In the data rows, 128 means zero.
Here are some points:
[153 176 120 150  94  83  40 107 136  88 138 128 147 134  99 162]
[ 53 128 166  73 110 243 118 148 129 164  43 139 193 145 202  99]
[147 199 134 125  73  86  23 102 142  70 131 140 168 149 107 160]
[129 101 118 148 151 137 147 137 118 148 125 118 112 114 129 123]
[222 159  89 197 125   0  82  95 135  67 219 116  75 112  37 180]
[129 127 125 120 129 121 140 127 133 124 140 132 121 133 128 125]
[193 186 100 211  94  33   0  94 127  76 152 109 137 112  58 191]
[119 116 127 147 137 152 117 136 121 148 105 116 136 115 137 125]
[158 173 120 149  94  80  45 106 138  88 136 128 146 131  98 159]
[103 125 146  76 123 151 179 130 135 125 128 151 131 147 148 108]
[132 110 118 140 145 126 152 133 124 141 135 120 112 119 125 125]
[111 125 138  93 122 140 158 128 137 124 126 143 131 141 142 114]
[255 171  74 223 120   0  54  80 136  38 255 107  52 106   0 198]
[141 158 125 142 105 101  78 114 135 101 131 128 139 130 113 150]
[148 177 125 151  95  90  39 107 137  95 126 129 153 133 103 156]
[117 104 143  64 139 124 239 131 140 121 167 152  89 150 143  94]
[120  96 129 114 151 139 191 137 124 145 141 128 104 121 135 109]
[151 125 117 135 132  83 144 122 131 112 164 130  96 126 104 138]
[171 168 110 174 108  61  47 107 132  87 154 122 127 121  81 165]
[113  65 121 131 176 161 214 150 114 171 130 115  94 110 143 100]
[108 107 135 106 140 152 172 133 125 142 125 134 122 131 145 112]
[137 158 129 124 102 100  89 114 135  99 134 136 140 139 116 141]
[104  97 136 113 147 170 177 140 123 159 111 130 122 126 154 104]
[130 132 127 127 126 127 119 128 132 123 128 129 132 132 126 130]
[148 149 125 126 112  87 114 115 133  99 154 134 118 136 107 140]
[ 92 102 140 108 142 193 156 147 119 167  84 125 143 128 168 104]
[120  97 129 108 150 140 198 139 125 143 144 130 102 130 140 109]
[161 170 125 135  93  70  71 103 141  81 157 135 132 136  92 155]
[105  83 134 101 162 162 214 145 123 161 131 130 104 125 155  97]
[ 94 108 143  96 132 185 161 143 125 153 100 137 141 134 162 101]
[123  95 126 124 155 137 187 141 125 149 140 121 102 120 134 115]
[158 190 127 147  86  72  20 102 138  74 137 134 154 136  92 164]
[127 103 123 139 145 137 155 135 121 146 131 120 112 116 131 122]
[142 156 130 133 108 110  82 116 134 107 132 131 142 136 115 143]
[127 179 149  75  85 107 109 111 147  79 142 162 146 162 126 131]
[123 170 139 102  90 124  83 115 141  97 122 145 159 152 129 136]
[138  92 110 178 163 134 142 141 114 165 124 101 104  95 121 131]
[163 175 113 174  97  73  23 103 134  92 139 117 145 121  90 169]
[ 85 131 155  76 114 192 143 138 133 140  90 145 158 152 175 106]
[131 101 112 155 157 136 147 140 118 151 122 109 113 107 127 126]
Then 12 other points, each followed by its number:
[163 178 121 163  94  73  26 106 135  88 136 123 144 130  91 165] 0
[ 50 127 174  32 106 233 170 148 138 150  68 161 179 168 207  82] 1
[ 84 139 154  72 104 185 133 132 139 129  90 151 164 150 170 108] 2
[122 107 126 122 142 142 160 133 120 143 132 127 116 124 135 114] 3
[ 87 128 148  91 117 186 136 138 131 145  91 141 161 143 166 109] 4
[118  97 121 146 155 161 147 145 115 163 107 112 124 109 140 122] 5
[121 106 130 119 144 137 172 136 123 140 135 129 113 128 136 115] 6
[ 60 139 157  97 106 245  75 147 127 165  28 134 207 142 192 113] 7
[124  96 118 145 156 136 156 140 117 152 124 114 110 112 132 124] 8
[112 105 139  82 143 144 217 136 129 134 146 143 105 142 147  97] 9
[135 138 127 122 124 114 131 122 129 117 140 134 125 133 121 132] 10
[118 101 129 114 150 145 189 139 124 146 137 129 106 127 141 109] 11
Which of these numbered points is nearest to each point below by angle, seen from the average point of the first points? Its number follows each.
[138  75 108 173 173 135 171 145 111 169 137 100  93  94 118 122] > 8
[130  90 118 157 163 140 161 142 114 160 128 114 107 107 127 122] > 8
[127 122 128 120 130 124 148 128 126 132 138 131 120 129 131 123] > 11
[ 69 211 196   0  34 163 151 111 178  48 127 214 195 231 186  96] > 2
[172 168 109 174 103  62  44 104 134  90 150 118 131 121  84 169] > 0
[117 119 128 138 136 145 127 137 128 142 114 120 133 118 134 122] > 5
[112 100 136  82 143 135 220 133 130 130 155 147 102 143 143 101] > 9
[ 67 123 156  85 121 231 126 148 123 162  56 137 185 139 191 101] > 4
[163 195 119 164  88  69   7 101 139  80 135 130 155 132  89 171] > 0
[ 90 162 162  50  90 165 131 124 144 107 106 159 168 171 166 109] > 2
[115  98 128 129 151 153 171 138 119 154 120 121 118 121 144 113] > 3
[ 93 128 152  62 119 161 176 138 141 127 124 155 137 161 159 104] > 1
[156 125 119 126 131  83 153 120 132 109 172 133  96 129 101 134] > 10
[113  80 126 134 168 166 194 149 114 173 121 117 105 113 146 105] > 3
[122 168 143  94  91 125  87 118 140  95 126 150 157 155 131 135] > 2
[116 115 141  87 133 134 190 128 135 126 148 145 110 145 140 109] > 9
[124 146 136  96 111 119 137 122 134 110 138 144 134 146 129 119] > 10
[133 157 132 106 103 107 110 117 134  99 138 145 139 146 122 132] > 10
[160 177 122 166  97  80  27 105 135  91 129 125 149 125  92 164] > 0
[ 73 124 165  61 118 207 162 141 136 147  85 152 167 157 185  94] > 1
[ 56 149 161  98  98 254  56 145 124 162  15 134 224 142 198 119] > 7
[172 179 114 162  93  54  37 101 138  77 156 126 134 130  82 169] > 0
[ 85 105 144 106 140 198 155 146 119 166  83 130 153 127 173 101] > 4
[182 190 113 158  85  33  31  99 141  59 167 131 132 132  69 174] > 0
[160 191 121 160  87  73  12 101 137  78 138 126 155 134  91 172] > 0
[ 95  88 118 184 160 215  91 157  99 203  48  91 161  87 161 125] > 5
[105 171 154  56  87 133 124 115 149  90 127 161 156 169 148 120] > 2
[113  94 128 146 153 166 151 146 116 169 103 111 122 110 144 118] > 5
[119 102 130 116 142 148 171 139 122 152 124 126 117 125 140 114] > 3
[112  94 124 127 153 156 166 139 120 159 117 122 120 120 143 113] > 3
[ 60 146 157 112 104 246  52 146 125 168  23 124 218 134 188 120] > 7
[124  85  97 255 172 191  24 152  87 215  37  60 158  52 129 154] > 5
[117 104 125 122 147 142 165 136 122 148 124 125 120 122 141 115] > 3
[115 105 131 115 143 146 178 139 125 146 130 127 114 128 141 110] > 6
[107  86 122 136 159 169 164 145 117 172 107 114 121 109 150 112] > 5
[ 81  89 133 151 153 230 120 154 105 201  49 105 165 104 173 110] > 5
[119 118 132 111 135 138 155 131 125 133 125 129 124 131 137 120] > 6
[ 81 118 140 145 126 221  73 146 116 178  42 112 188 116 171 121] > 7
[ 60 108 155  88 130 251 142 156 119 182  45 132 178 136 201  96] > 4
